The rows below fall into families. The same turns and mirrors carry the whole set onto itself and the rows of a family onto each other. For each named row, which other rows are in its family? Write them in the order they are listed.
These 15 rows form 5 families of 3 rows each.
J366: [-21  15  22   1  12  -7  -5 -20 -23   3  15  36   1 -13 -15  -4  15 -20
 -10  -7 -28]
J320: [-16  11  26   6  12   3   0 -14 -20  -3   8  38  -1 -26 -11 -10  15 -20
  -9   0 -35]
J426: [  4  14   4   3  30   2  11  -3   1  -1  20  14 -15 -14 -10  13  -5  -9
  -9  12 -23]
J121: [ -7   7  12   5  33  -3  16  -3  -1  -1  12  11 -10 -20 -15   3  -4  -4
 -10  13 -24]
J500: [  1  28  -8 -18   9  12 -10  -8   0 -10   7  30 -10 -19  -3 -11  16 -23
   7   0  -7]
J666: [ -2  33  -8 -19  14   9  -3  -2   4  -1   6  18  -6 -17  -7  -7   9 -15
  12   1  -2]
J692: [-15  16  28  -4  10  -3  -5 -11 -19  -5   8  32   4 -30 -17 -18  21 -20
  -3  -3 -23]
J552: [ -9  23  -8 -18   8  14  -8 -18   2  -5   2  30  -9  -3  -6 -10  14 -15
   4  -1  -4]
J697: [-18  14  24  -2   1   4 -10  -9  -7  -4   9  38  -4 -21 -17 -16  19 -11
 -13 -15 -30]
J781: [ -6  29 -15 -19  12   4 -12   0  10  -5  10  25 -14 -13  -7  -6   7 -14
  -2 -13  -9]
J875: [ -9   9  12   3  32   1   3  -3   5   0  16  20 -11 -11 -18   9  -7  -1
 -25   1 -25]
J474: [ -8  17  14   0  27   3   2  -6   8  -8  17  -3  -7 -17 -19   3 -10  -6
 -13   5 -29]
J735: [-25  21  27  -1   9   1 -11 -14 -10  -9   8  18   5 -28 -16 -16   8 -19
  -7 -10 -36]
J417: [  0   4   1   0  24  -6  11 -12   2  -5  23  12 -21  -5 -17   6   0  -7
 -11   6 -21]
J495: [-10  33  -5 -20  14  11 -16  -8  10 -14   5   9  -2 -19 -10 -13   4 -19
   2  -4 -11]

Which other rows belong to the same family as J666? J121, J692
Which other rows belong to the same family as J366? J552, J417
Which other rows belong to the same family as J495? J474, J735
Which other rows belong to the same family as J875? J697, J781

The rows below fall into families. The same turns and mirrors carry the whole set onto itself and the rows of a family onto each other. For each named row, which other rows are in its family? Write them in the order they are listed.
These 16 rows form 4 families of 4 rows each.
J851: [  1  -9  13   2  11  -6   1  -3   6  15   4 -31 -18   0  -2   0  -3  -9
  -8   2  23 -28]
J704: [-14  18  -5  -8  14   4 -15  -1  -4  19  -5 -11 -21   6  -6   2 -18 -11
   9  -5   7 -20]
J827: [ -4  19  -9  -6   4  15 -12  -2   4  11 -13 -14  -7  19  -9  -4 -16 -14
  11   7   5 -19]
J136: [ -6  25   2   2  22  -4 -15  -5   4   2  21 -37  15   1   6   4  -4  -3
 -18  21  10 -18]
J194: [-15  18  -8  -6  -7   3 -11  -8  -7   1  22 -10   7   6   1  -3  -2 -18
 -18  -8  -9 -18]
J646: [  6  -5  13   3   3   0  -7  -6  10  14   6 -29  -5  -2  -1  -9   0   3
  -7  -2  27 -18]
J821: [-13  21   0  -7   4   1 -16  -8   1  16 -12 -14  -4  10 -12  -3 -23 -13
   7  -5  13 -11]
J868: [-10  17   9  -3  16 -10  -9   1   0   7  15 -30   5  -2  14   5  -4 -12
 -23  32  12 -20]
J525: [-19  16  -7  -6  -5   0 -14   5  -7   3  17  -4  -3  -2  15   4  -5 -12
 -17   0 -11 -19]
J520: [-19  18  -7  -6   7   9  -6  10  -3  11  -9  -7  -7  18  -6  -1 -23  -1
   1   5   8 -14]
J200: [-18  12  -7  -5  -7   9 -11  -5   9  -4  11 -16   4  11  12   3   2 -15
 -13  -2 -18 -17]
J315: [ -9  15   9   0  26  -1  -2 -15   2   6  15 -38  -3  -4   5  10  -4  -9
 -16  25   4  -5]
J260: [ 15 -11   4  -1   4   0   2 -10   9   3  -3 -30  -6   4   3   0  -7   0
  -3   2  17 -21]
J87: [ -1  17   1 -13  19   0 -10 -16   7   3  11 -37  10   6  16   6   0  -6
 -13  29   5 -14]
J93: [  9 -11   3   0   7   4  -2  -5  -6   9   6 -26 -21   6  -2   1  -8   6
  -9   0  20 -11]
J798: [-27  13   2  -3  -2   9   5   0   4   5  15  -9   5   3   7  -4   4 -15
 -20   6 -13 -15]

Which other rows belong to the same family as J194? J136, J646, J821
Which other rows belong to the same family as J827? J200, J260, J87

